One vector is turned by the same rotation once a step. Each row is the vector after some number of steps, and that number follows the row.
The counts run from 0 to 279.
[ 98 129  64 104 151 138 155  83 132 114 157 117 112 127 132 175 101 142
 122 147  94 122 145 168 134 145 149 178  81 133 115 144 139  97 114 114
 162 106 118 128  87 148 151 128 156 185  62  89 108 118 163 151 153 141
 157 157 141 139 166 122 173 125 143]
188
[164 156 131 108 124 117  83 190 109 113 114  99  99  98 156 151  94  92
 130 130 119 140 124 132 126 108 162 132 151 108 158  85 125  74  63 120
 149 139 140 105  97 112 126  84 152 108 114 145 128 166 148 137 157  65
 160 121 121 137 150 131  98 115  70]
119
[170 106  91 115 168 122  97 121  90 100 185 129  99 117 110 124 175 110
 130 107 172 123 124 104 150 125 161 144 195 102 109 166 147 154 146 110
  98 185 152 110 151  99 110 123 173 103 195 127 156 120 111 134 100 165
  84 134 129  87 114 134 117 146 103]
79
[142 122 124  97 121 126 117  95 120 143 198 163  93 108 150 139 155  78
  93 168 130 103 155 147  94  94 148 122 124  91 137 123 104 122 134 124
 140 175 120 167 115 131  59 103 111 111 183 127 117 111 118 144 159  94
 159 138 100 158  63 117 136 152 117]
249
[115 118 142 140  80 124  82  97 125 118 133 124 160  52 141 128 108 168
 127 122 118 114 125  81 158  88 132 120 151 170  89 147 155 110 147 108
 105 141 152 143 130 199 146 113 177 108 134 125 124 109  90  99 107 164
 123 151 172  82  95 108 160 143 125]
158
[204 143 126 113 151  76  70 165  85 115 149 129  86 120 146  76 173 113
 127 141 151 123 121 123  94 150 108 126 188  86 164 150 142 142 114 116
 132 130 126 135 123 107  94 121 136 127 179 143 151 180 123 130 131 131
  93 112 145 123 110 149 106 112  83]
242
[ 76 166  88 115 148 131 148 149 150 124 109  95 129 116  79 132 149 128
 143 128 148 172 166 136 163 139 132 131 181 171 200 131 172 189 104  86
 128 117  93  76 146 104 140 119  86 113 146 146 131 136 153 162 146 138
 127 103 119 145 142  81  69 145 158]
99
[132 176 131  88 152 135 125 183 108 126  89  95  85 148 122 109 116  67
 119 100 134 122 144 137 145 101 137 131 134 148 146 139 155 121 101 137
 108  88 123  94 139 103 125 142 133 141 121 130 102 133 137 202 147 150
 123 139 130 149 161 170  96  95 107]
111
[111 123 154 161 121 153 151 102 159 160 123 140 117 151 123 118 173 168
 182 163 130  95 116 126  90 156  91 105 102  96 169 109 124 145 131 131
 118 129  70 120 132 145  97 154  72 128 163 114 149 132 135  94 139 118
 136  98 134 147 115  72  83 192 150]
229
[159 142 108 115 198  95  95 134  67 135 110 124 137 178 124  66 139 173
 165 122 157 120 106 142 122 181  96 139 143 144 103 113 150 134 115 130
 148  72 101 148 120 119 140 145 143 158 102 111 185 142 121 163 134 141
  85 112 180 115 137 154 107  88 122]
43
[165 103 110 111 171 143 135 127  85 177 173 121  89 134 128 108 136 166
 159  99 144 110  77 101 114 131  87 134  97 111  80 122 112  63 137 149
 112 130 110 119 135 125 126 130 130 173 134  93 173 120 109 104  98 195
 110 131 157 126 146 132 142 128 110]
45
[ 98 135 139 126 143 151 132  92 142 141 120  91  87 102 121 191 114  92
 118 158 139 101 177 187  98 104 161 113 108 104 149 142 144 147 105 121
 155 137  96 165 148 115  77 165  88 159 132  99  89 127 153 140 158 120
 146 153 112 173 106  98 128 162 155]
93
[ 97 107  95 120 120 144 169  87 118 129 128  66 113  96 108 201 102  87
 133 142 148 121 167 156 142  81 172 134 140 121 132 136 161 128 101  90
 157 150 102 137 138 106  78 121 130 150 132 112  91 113 146 161 184 111
 174 159  94 149 139  70 141 139 121]
92
[111 155 163 121 137 108 139 106 140 123 113  56 130 131 118 125 144 135
 154 122 124 117 152 135 145 144 120 104 148 158 164 125 168 167  91 110
 124 128 102 102 191 122 140 106  78 100 157 127 119 126 139 116 136 171
 157  74 134 141 132  65 106 104 128]
263
[ 83 139 127 127 140 155 115 155 149 133 135 149  87 114 102 106 187 174
 147 136 139 116 126 162 100 133  85 165 138 104 189 145 178 180  98 135
 155 111  92 142 119 152 113 171 134 122 141 116 118 114 134 175 112 156
  87 123 118 156 120  89  99 175 159]
66
[124 108 136 155 143 147 127 100  78 134 134  79 178 154  97  79 142 137
 145 139 183 133 149 106 131 138 104 105 178 112 101 109 155 207 163  85
 142 134 101 127 172  71 106 154 108 125 160 134 144  95 120 150 126 143
  98  93 153 115 108  99  97 129 153]
71
[100  96 154 139 118 138 183  84 134 148 129 103 138 167 135 122 133 169
 180 179 140 128 123 112  98 139 114 117  98  87 141 128 101 135 142 100
 130 111  80 133 136  96  99 153  62 142 153 118 151 118 140  98 174 129
 148  81 145 146 113  88  95 163 175]
228
[ 79 180 175  95  81 102  80 137 151 144  52  92 138 109 113 139 113 115
 103 141  86 123 141 147 117  94 195 120 129 140 166 101 154 115  87 131
 123 102 122 129 148 125 109 135 100 134  76 141  89 156 130 111 156  95
 143 111  97 136 128 155  80 104 131]
128
[180 135  90 141 134 118  99 119 150  89 151 130 132 104 137 136 128 153
 158 113  98 106  81 133 172 178 130 136 129 136  95  85 128 121 110 127
 159 167 143  71 121 188 168  87 148 128 110 106 119 126 142 145  97  77
 141 171 199  90 143  98 137 168  87]
186
[165 150  77 127  95 136 110 116 125  79 105 133 194 127 133 134 106 142
 135 142 167 103 122 140 122 139 153 163 137 104 113 161 138 135 132 132
 100 191 103 121 127 170 154 150 136 138 121  79 129 112 129 111  91 168
  53 131 131  99 137 185 184 151 143]
191
[127 174 204 109 106 101  67 174 140 138  73 111 108  63 154 145 100 162
 111 132 103 135 126 137 125  85 182 110 115 122 151 133 131  90  89 150
 122 103 114 125 143 145 116 146  97 130 101 150 120 179 140 107 125 106
 116 112 127 120 104 141 102 114 126]
129
[121 159  70  98 102 135 100 135 147 119 182 174 129 119 114 124 144 163
 131 139  98 129  82 166 129 134 121 147 139 159 144  81 127 100 106 152
 134 119 129  76 135 213 112  73 129 148 101 126 149 156 140 133 104 109
 115 161 163  98 125 152 120 158  99]
22
[100 104  94 125 128 147 147 121 137 133 201 185 110 109 138 149 156 151
 152 153 109 164 119 116 103 141 148 181 131  84 154 122 109 105 123 128
 114 149  95  90  57 156 115 117 111 169 153 125 198 133 136 128 128 111
 157 114 146 140 124 118 107 195 148]
221
[132 159  73 148 104 120 154  78 137 111 160 102 173 184 133 138 151 108
 153 142  99 115 109 158 135 170 168 105 115 129  71  98 111 144 168 156
 107 164 140 108 166 147 167 121  78 139  77 117 131 123 151 121 101 113
  97 122 155 107 134 133 131 132 121]
184
[155  93 152 171 133 140 130 106 105 154 119  46 131 139  88  91 160 154
 149 123 162 136 131 128 134 139 108 114 162  88 113 119 147 165 148 105
 140 141 116 117 193  60 102 159  99 138 134 150 118 102 156 103 120 156
 106 103 129 108 132  84 116 122 108]
72
[118  99  75 109 143 170 163 102  82 159 180 179 152 187 114 100 135 119
 126 132 159 120 117  90 130 111  92 141 118 111 101  95 118 121 118 109
 121 144 118 125  81 150 118 118 162 132 166 117 162  31 102 156 169 130
 152 129 133 132 133 108 154 146 105]
47
[141 116  62  93  99 111 114  89  84 117 134 130 135 111 160 156  70 148
 106 137 131 142 132 161 119 127 147 165 149 126 114 122 139  76 117  80
 150 104 102 155 118 148 127  83 145 176  77  91 134 136 129 114 157 113
 159 161 162 129 134 159 187 116 125]
24
[114  97  85 159 155 156 146  98 120 139 169  92  95 149 115 132 131  75
 140 108 161 121 180 143 144 105 124  91 135 141 116 103 151 159 131 115
 151 116 135 125 156 129  90 126  86 134 154 154 122 106 137 193 137 108
 120 144 156 155  97  67 108 155 134]
82
[129 164 140 108 143 129 123 157 111 158 135 142 114 104 102 121 133 113
  84 123 182 150 152 152 128 109 148  92 167 175 128 156 136 195 139 149
  88 149 126 151 188 128  90 128  82  94 160 135 156 121 110 138  73 176
  67 107  77 138  77 173  96  92 164]
269
[180 145 149 110 150 116 139 167 148 118 114 115 141 131 102 130 174  87
 133 109 144 130 115  90 168 140 124 112 157 120 130  95 106 144 101 119
 115 201 139  79 138 119 119 111  93  58 172 168 146 123 119 114 120 113
 167 106  97 122 138 117  81 112  84]
107
[172 157 168 142 159 135 146 173 135 136 103 118 135 152 108 117 157  92
 136 134 145 134 106 110 158 135 117  68 148 148 129 121 103 160 132 142
  98 187 114  90 158 117  95 149  75  56 157 141 136 130 115 132 103 125
 108  87 113 139  99 136  77 116 131]
106
[133 146  70 100 137 110 149 115 143 107 166 150 156 186 163 111 113 114
 151 145 111 143 119  91 160 180 100 111 101 114  92 124  97 124 128 110
 109 141 144 111  82 161 170  98 112 103 120  96 146 101 143 109 161 109
 144 119 169 129 108 120 157 104 151]
19
[161 145 175 112 105 119 135 124 170  97 141  76 129 106 145 172 146 129
 139 133 124 142 153 111 149 125 186 127 126  90 145 164 105 155 131  95
  97 219 130 116 149  90 148 137  91  81 163 118 129 141 132  76 127 155
 127  86  95 148 122 128 121 113 151]
96
[153 125  54 104 106 121  74 144 104 120 140 158 157  87 126 117 104 154
 115 139 126 138 113 155 128 117 127 155 168 146 139  99 149  91  89  94
 142 135 120 118 120 192 129  66 175 148 112 105 134 132 127 148 118 109
 143 169 167 105 133 149 173 131 102]
23
[161 141  84 119 136 105  97 131 100 124  98 120 175 177 130 113  98 106
 127 128 131  78 153 157 135 122  91  95 124 179  83  86 142 125 114 110
 155  92 112 127 144 184 100 123 128 156  96  88  80 132 121 184 144 107
 126 156 150 135 123 171 159  84 105]
15
[184 122 119 107  98 153  94 128 128 118 156  85  75 126 113 140 149  89
 141 141 132  90 151 165 114 102 114 139 123  38 136 127 146  98 103 116
 152 180 158 118 190  81 114 129  99 129 141 131  77 146 158 170 131 109
  89 143 116 158 144 123 132 167 111]
84
[103 162 135  82 139 125 155 135 112 139 115 133 113 144 108 134 141  84
  80 137 156 130 187 177 101 116 140 118 153 135 150 181 156 157 143 144
 112 104 135 156 147 104 123 142  95 115 135 120 131 139 123 149 107 182
 105 120  75 158 114 161 124  99 175]
268
[190  98  91 104 136 123  97 102  69 116 153 108 147 143 145 150 104 114
 115 139 143  94 111 133 126 109 166 164 146 109 101 110 124  80 139  99
 150 141  85 137 115 125  91 145 160 164 130 117 141 111 137 151 168  87
 130 145 156 113 126 158 141 129  83]
215
[165 150 153  91 139 135 123 172 139 159  96  82  59 126 125 139 114  70
 103  94 161 122 148 127 143  72 158 142 125 121 128 170 147  75 119 148
  86 117 162  91 143  97 124 129 136 148 139 118 117 152 117 156 111 185
  96 135 133 152 135 201 145  92 117]
112
[ 64 196 106 122 112  96 118  94 114  93 130 146 148 134 155 104 134 107
 107 159 112 120 117 125 120 141 173 126 148 121 136 152 140 155 150 141
 109  95 124 187  86 167 189  95 175 145 107 144  98 145 117 148 179 128
 107 129 110  98 145 145 148  91 127]
155
[138 112 102 122 127 150 134 118 115 134 157  86 116 143  94 102 146  76
 146 107 145  74 130 107 123  87  90 107 149  84 145 117 153  99 118 115
 115 147 116 111 175 125  73 112 137 130 190 136  99 108 109 144 141 170
 124 131 118 145 151 110 154 163  83]
247
[192 104  73 136 134 121  82 137  78 131 140 139 135 121 109 147 132 120
 130 118 157 100  88 154 116 123 125 149 167 117 111  84 116 106 109 128
 162 144  79 100 117 159  72 133 159 156 142 129 139 122 104 188 134  82
 120 148 148 110 101 145 118 178  72]
214
[125 145 170 139 162 132 173 160 140 154  88 106 118 158 144 154 129  78
 119 138 172 144 157 125 135 124 131  55 110 141 100 139 106 166 151 153
  90 149 126 117 169  91  98 167  44  96 156 127 148 132 125 117 111 153
 120  94 102 162 107 145  98  99 155]
105
[136 131 146 170 117 128  67  68  93 131 144  82 136 116 141 149 151 177
 166 138 137  87  99 145 110 137 177 122 142 101 124 120 150 140 135 146
 134 176  99 149 181 128 115 173 107 138 111 124 148 140 121 108 111 123
  88  88 162  93  81 129 101 141 134]
61
[161 168 166 124 111 127 105 152 166  92  94  77 136 113 126 136 146  99
 150 138 136 102 156 145 136  97 163  90 153  84 161 175 141 163 100 128
 118 209 125 120 164 127 129 157 121  86 173  87  92 129 138 110 140 125
  76 106 127 134 116 152 117 137 161]
95
